Here are some points:
0.4;-0.7;-0.8;-0.1;0.4;0.0;-0.4;0.2
0.7;0.1;-0.8;-0.4;0.8;-0.3;0.1;-0.2
0.5;2.2;-0.2;-0.9;-0.6;-0.8;-0.4;-1.4
1.1;-0.4;-0.3;-0.4;-0.3;0.5;-0.5;0.2
1.9;2.4;0.5;-0.5;0.6;0.6;-0.9;-1.0
0.1;-0.1;0.6;0.5;0.3;0.0;-0.2;0.2
-1.4;0.3;-0.3;0.1;-0.8;-0.6;-0.2;0.4
-4.7;2.9;0.2;0.6;-3.3;-1.3;-0.6;0.5
0.2;0.1;0.2;1.0;0.5;-0.4;0.8;0.8
-1.1;-3.1;-1.2;1.3;1.1;-1.1;-0.3;1.7
0.0;0.2;-0.5;-0.4;0.4;-0.2;-0.4;-0.5
0.1;0.3;-0.1;-0.4;1.0;-0.1;-0.4;-1.0
0.4;-1.0;-0.7;0.1;1.3;-0.3;0.0;0.0
-0.1;3.0;0.0;0.0;-0.4;0.5;-0.9;-0.2
2.1;-0.4;1.1;0.3;1.2;0.9;1.3;0.1
1.2;1.5;1.4;-0.5;-0.3;1.1;-1.4;-0.9
1.3;0.8;0.5;-0.3;-0.7;0.6;1.1;-0.4
-3.8;0.6;0.4;1.4;-1.3;-1.2;-0.3;1.3
-1.6;-2.2;0.2;0.8;-0.5;-0.4;0.7;1.1
2.3;2.2;1.6;-1.4;-1.0;0.7;-0.5;-1.7
-4.6;-5.3;-1.8;2.0;0.1;-1.8;1.2;2.6
2.3;1.2;-0.3;-1.0;0.2;0.8;-1.0;-0.8
2.8;3.3;0.2;-1.6;-0.3;0.3;0.2;-1.6
2.5;4.5;0.7;-1.3;-0.5;0.4;-1.8;-1.0
2.8;-0.6;-0.6;-0.6;1.4;0.3;0.5;-0.5
2.4;0.6;-0.1;-1.6;1.4;0.4;0.9;-2.1
-2.4;-1.8;-0.9;-0.1;-1.0;-0.8;-0.1;0.5
-5.4;-2.8;-0.9;0.6;-1.4;-1.9;1.0;1.0
-0.6;2.1;-0.4;-0.5;-0.3;-0.3;-0.5;-0.9
-0.3;-1.1;-0.3;0.1;0.1;-0.6;1.1;0.1
-1.5;1.5;0.5;-0.5;-1.5;0.2;-0.3;-0.6
-5.5;-1.8;-0.6;1.3;-2.0;-1.6;-0.8;1.7
-3.5;-0.1;-0.6;1.7;-1.2;-0.6;-2.2;2.0
-4.9;-3.0;0.5;1.6;-1.6;-0.9;-0.6;1.9
2.0;1.5;0.8;-1.3;0.4;1.3;-1.2;-1.7
0.5;2.1;0.7;0.5;-0.3;0.7;-2.3;0.0
0.2;-0.9;-1.2;-0.2;0.0;-0.4;-0.1;0.5
0.6;0.7;0.9;-0.1;-0.2;0.7;-1.3;-0.2
0.9;0.5;0.4;-0.3;0.9;1.0;-1.8;-0.7
-0.1;0.9;-0.2;0.1;0.0;-0.1;-0.6;0.2
-4.5;-2.1;-1.1;1.5;-1.5;-2.0;-0.6;1.8
-5.0;0.7;0.0;1.7;-2.2;-2.0;-1.5;2.2
2.0;0.3;1.1;-1.1;0.6;0.9;0.5;-1.7
1.7;1.1;-0.2;-1.2;0.2;-0.3;0.5;-1.7
3.4;-0.1;-0.2;-0.7;1.5;1.3;0.8;-0.5
2.7;3.4;1.4;-1.8;-1.0;0.7;-0.3;-2.0
3.0;-0.4;-0.2;0.1;1.5;1.3;-0.3;0.3
1.9;1.3;-0.1;-0.7;0.1;0.6;-1.4;-0.8
-0.3;-0.3;-0.5;1.0;0.1;0.3;-1.3;1.1
-2.0;-1.3;-1.1;0.9;-0.8;-0.6;0.9;0.8
2.0;4.0;0.2;-1.7;-0.6;-0.1;-0.5;-1.9
0.3;-0.5;-0.6;0.9;0.1;0.5;0.1;0.8
-2.8;0.6;-0.6;1.2;-1.9;0.0;-1.9;1.4
1.6;-1.4;0.6;-0.1;1.4;0.7;-0.3;-0.2
-1.7;-0.2;-0.7;0.3;-0.9;-0.5;-1.1;0.5
3.6;1.8;1.7;-0.4;0.9;1.9;1.4;-1.1
0.1;-0.3;-0.3;-0.4;0.6;-0.4;1.0;-0.8
-1.3;-0.1;0.9;0.5;-0.6;0.2;-0.1;0.4
4.4;-1.0;-0.7;-1.2;1.4;0.8;1.5;-1.0
-0.4;-0.6;-1.5;0.4;0.6;-0.1;0.2;0.6
-0.7;0.6;-0.4;-0.2;-0.4;-0.2;-0.1;0.0
-1.8;2.5;1.7;0.8;-0.4;0.2;-2.2;0.1
3.4;1.1;0.7;-0.6;0.5;1.8;0.2;-0.6
-2.1;-1.3;-0.4;0.2;0.0;-0.5;0.3;0.2
-7.1;-2.0;-1.2;1.7;-1.5;-2.3;-1.3;1.9
-2.7;-2.8;-0.3;1.0;-0.2;-1.0;-0.9;1.8
-2.4;-1.3;-1.0;-0.2;-0.9;-0.9;-0.4;0.3
3.0;2.0;2.0;0.7;1.7;1.5;-1.7;0.6
2.3;1.3;0.2;-0.9;0.5;-0.1;0.1;-1.2
-1.6;0.5;0.2;0.4;-0.4;-0.8;0.2;0.3
-0.1;-0.1;0.4;0.8;-0.1;-0.3;1.9;0.1
-2.4;1.3;0.8;-0.3;-1.6;-0.4;-1.2;-0.9
0.5;-1.8;0.2;0.5;0.3;0.2;-0.8;1.2
-0.7;2.2;0.5;1.0;-1.0;0.0;-0.9;0.6
-0.5;-1.8;-0.7;1.4;0.8;0.0;-0.4;1.6
1.0;-1.8;0.0;0.4;0.2;0.3;-0.3;0.9
-3.1;-0.8;-1.0;0.7;-1.0;-1.0;0.2;0.7
10 more points follow, each with its number after it:
1.1;0.6;-0.3;-0.7;0.6;0.0;1.3;-1.0 0
2.5;4.6;0.2;-1.5;-0.2;0.5;-0.9;-1.4 1
0.1;-0.2;-0.3;0.5;-0.2;0.9;0.4;0.5 2
4.7;3.9;1.1;-2.3;-0.2;1.1;0.9;-2.5 3
0.0;-0.2;-0.1;0.2;-0.1;0.0;0.1;0.1 4
1.6;-1.2;-0.1;0.9;1.3;1.2;-0.8;1.2 5
-0.2;-0.6;0.8;-0.2;0.8;0.6;-1.4;-0.4 6
-1.5;0.6;-0.3;0.9;-0.1;-1.0;1.6;0.3 7
2.3;2.2;1.2;-1.4;-0.7;1.4;0.3;-1.3 8
0.1;-2.1;-0.2;0.9;1.4;-0.3;-0.9;0.9 9
Which two of these numbered points are nearest to each point below, ignoring the 2 directions in which the first points spread most? Their numbers follow each, nearest first.
-2.2;1.1;-0.5;-0.2;-0.7;-0.6;0.6;-0.4 > 0 3
-4.4;-2.1;-0.1;0.6;-2.1;-0.9;0.0;1.0 > 8 4
0.8;-0.4;-1.6;-0.3;0.4;-0.4;0.2;0.2 > 1 4
-2.1;-0.7;-0.1;2.1;-0.9;0.4;-2.0;1.9 > 5 9
-0.4;-1.6;-0.2;1.5;0.5;0.4;-1.5;2.0 > 5 9
1.9;0.4;0.4;-0.3;0.5;0.3;0.4;-0.4 > 4 2
-1.6;0.5;-0.6;1.1;-0.9;0.5;-0.5;0.8 > 2 4
-0.4;-1.6;-1.9;0.2;0.5;-1.2;0.1;0.8 > 1 4
2.0;-0.4;-1.4;0.0;1.7;0.0;-0.1;0.2 > 1 4
-2.4;0.0;0.9;0.1;-1.0;0.4;-1.7;0.2 > 6 9
1.9;-0.6;0.4;-0.4;1.0;0.6;0.2;-0.4 > 4 2
-3.4;1.6;0.2;0.2;-2.5;-1.3;1.1;0.1 > 3 0
0.7;-3.3;1.0;0.5;2.0;0.6;-0.2;0.7 > 6 9
0.2;1.3;-0.6;-0.1;-0.2;-0.5;-0.6;0.0 > 1 4
-1.9;-0.4;0.1;0.5;-0.4;-0.5;-0.6;0.5 > 4 2
-3.0;-0.8;0.1;1.7;-1.0;-0.2;-1.8;2.0 > 5 9
4.0;2.9;1.6;-0.5;0.3;1.7;-1.6;-0.4 > 5 9
1.3;0.0;0.0;0.4;0.3;0.8;-1.6;0.9 > 5 9
-1.7;-1.8;-0.7;1.2;-0.2;0.0;0.6;1.4 > 2 4
1.5;-0.6;0.9;0.0;1.3;0.6;2.0;-0.5 > 7 0
-4.6;-2.0;0.2;0.6;-2.0;-0.9;0.4;0.8 > 8 3
4.0;-1.9;0.2;0.3;2.1;1.4;0.1;0.7 > 5 9
1.6;1.5;-1.4;-0.7;0.4;0.1;-1.6;-0.3 > 1 9
0.8;2.8;0.5;-1.0;-0.8;0.6;-0.9;-1.2 > 4 1
4.0;2.4;0.9;-1.1;1.3;0.7;1.1;-0.9 > 7 4
1.0;1.5;0.5;-0.5;0.3;0.4;-0.5;-0.7 > 4 1
1.2;0.5;1.8;-0.4;0.4;0.6;2.5;-1.3 > 7 3
-2.8;1.0;0.8;1.2;-1.8;-1.0;0.4;0.9 > 7 4
2.7;1.2;0.9;-0.9;0.4;0.4;-0.1;-1.3 > 4 8
2.2;1.3;-0.8;-1.1;0.9;-0.4;1.2;-1.5 > 0 1
-0.6;-2.8;-0.8;1.1;0.8;-0.8;-0.8;1.6 > 9 5
1.6;0.4;0.6;-0.6;1.1;0.5;0.1;-1.0 > 4 6
1.4;1.7;0.1;-0.1;0.8;0.2;-1.5;-0.1 > 9 5
2.0;-2.8;-0.7;-0.5;1.2;0.0;2.2;-0.2 > 3 0
-1.5;-1.7;-0.3;1.3;-0.5;0.2;0.6;1.2 > 2 4
-0.4;-1.4;-0.7;1.5;0.5;0.4;0.4;1.2 > 2 4
0.2;-0.8;-0.7;-0.5;0.6;-0.4;1.0;-0.5 > 0 3
2.2;1.3;0.3;0.1;0.4;1.2;0.4;-0.5 > 2 4
-1.4;4.2;-0.6;-0.6;-1.5;-0.1;-2.0;-0.8 > 1 4
0.0;-3.6;-1.0;1.7;1.6;-0.6;0.2;1.7 > 9 5
1.0;1.1;0.5;-0.6;0.7;1.1;-1.8;-1.2 > 6 9
1.3;3.2;0.3;-0.5;0.0;0.7;-1.9;-1.1 > 9 4
-4.2;-2.7;0.4;1.4;-2.0;-1.0;0.3;1.5 > 8 4
-0.5;1.2;0.9;-0.4;-0.8;0.9;-1.8;-0.2 > 6 9
-0.6;-1.5;1.2;0.2;-0.5;0.4;-1.1;0.7 > 6 9
1.3;-0.1;0.0;-0.1;0.6;0.4;-0.3;-0.1 > 4 9
2.4;-1.8;-1.5;0.4;2.1;0.1;0.7;0.5 > 1 4
-2.2;0.7;-0.7;-0.1;-1.1;-0.7;0.6;-0.7 > 0 3
1.4;-0.3;-0.2;-0.4;1.0;0.0;1.6;-0.6 > 0 3
-2.2;-1.0;-0.3;0.1;0.0;-0.8;1.0;-0.1 > 0 3
2.7;1.9;0.8;-0.4;-0.1;1.9;0.7;-1.2 > 2 8
4.5;3.0;-0.5;-1.9;0.9;0.3;0.5;-1.7 > 1 0
3.4;-0.4;0.2;-0.1;1.2;1.4;-0.9;0.4 > 5 9
-0.2;1.4;-1.2;-1.1;0.0;0.1;-1.1;-0.6 > 1 4
-3.4;-0.6;-1.2;0.0;0.2;-1.2;0.3;-0.2 > 0 1
-3.0;-0.8;-1.1;1.7;-0.7;-0.4;-1.5;2.1 > 5 9
-0.1;-2.9;-0.4;2.1;1.5;0.2;0.3;2.1 > 5 9
-3.8;0.0;-0.5;0.4;-2.4;-1.0;0.3;0.5 > 3 8
2.4;2.8;0.4;-0.5;0.4;0.0;-1.6;-0.2 > 9 1
2.6;-0.5;-0.4;0.0;1.3;1.3;0.5;0.1 > 2 4
1.4;-0.1;0.1;-0.3;1.4;-0.1;-0.7;-0.9 > 9 6
-2.2;-0.7;-1.0;1.5;-0.6;-0.1;-0.4;1.3 > 2 4
0.0;-0.4;-1.1;0.0;0.1;-0.3;-0.6;0.6 > 1 4
-2.4;-2.5;-1.1;0.2;-0.8;-1.0;0.9;0.5 > 3 0
0.5;2.0;1.9;0.2;-0.7;1.5;-0.7;-0.5 > 2 8
-0.4;-1.8;0.5;-0.6;-0.2;0.2;0.4;0.0 > 8 4
2.0;2.3;0.6;-0.8;0.4;0.7;-0.3;-1.3 > 4 1
2.4;-0.9;0.7;-0.5;1.1;1.1;-0.3;-0.4 > 6 4
0.5;-2.3;-0.8;-0.3;0.5;-0.2;1.9;0.0 > 3 0
0.6;0.9;0.6;0.1;0.1;0.6;-2.0;0.0 > 9 5
3.8;0.5;0.5;-1.3;1.1;0.1;1.8;-1.4 > 3 0
1.5;1.1;0.9;-0.6;-0.3;0.0;-0.7;-1.0 > 4 8
1.0;-1.6;-0.2;-0.5;1.2;0.2;0.6;-0.2 > 4 0
-1.7;-0.7;1.4;0.7;-0.8;0.2;-0.9;0.7 > 6 4
2.5;-1.2;0.0;0.8;1.4;0.8;-1.8;1.4 > 5 9
4.6;1.7;0.6;-0.8;1.4;0.8;-0.6;-0.3 > 9 5
1.9;-0.6;0.8;-0.5;0.8;-0.5;1.3;-0.8 > 3 0
-1.1;-0.7;0.8;0.3;-0.4;0.1;-1.2;0.7 > 6 9
-0.4;-1.3;0.5;-1.2;-0.5;0.3;0.8;-0.5 > 8 3
1.0;1.9;0.4;-0.8;0.1;0.6;-0.6;-1.4 > 4 1
0.6;-0.1;-0.3;-0.2;0.6;-0.2;1.2;-0.4 > 0 3
-3.4;-2.2;-1.5;0.9;-0.1;-1.7;1.0;1.2 > 0 1
3.4;-2.1;-1.1;0.0;2.7;0.6;1.1;0.5 > 1 4
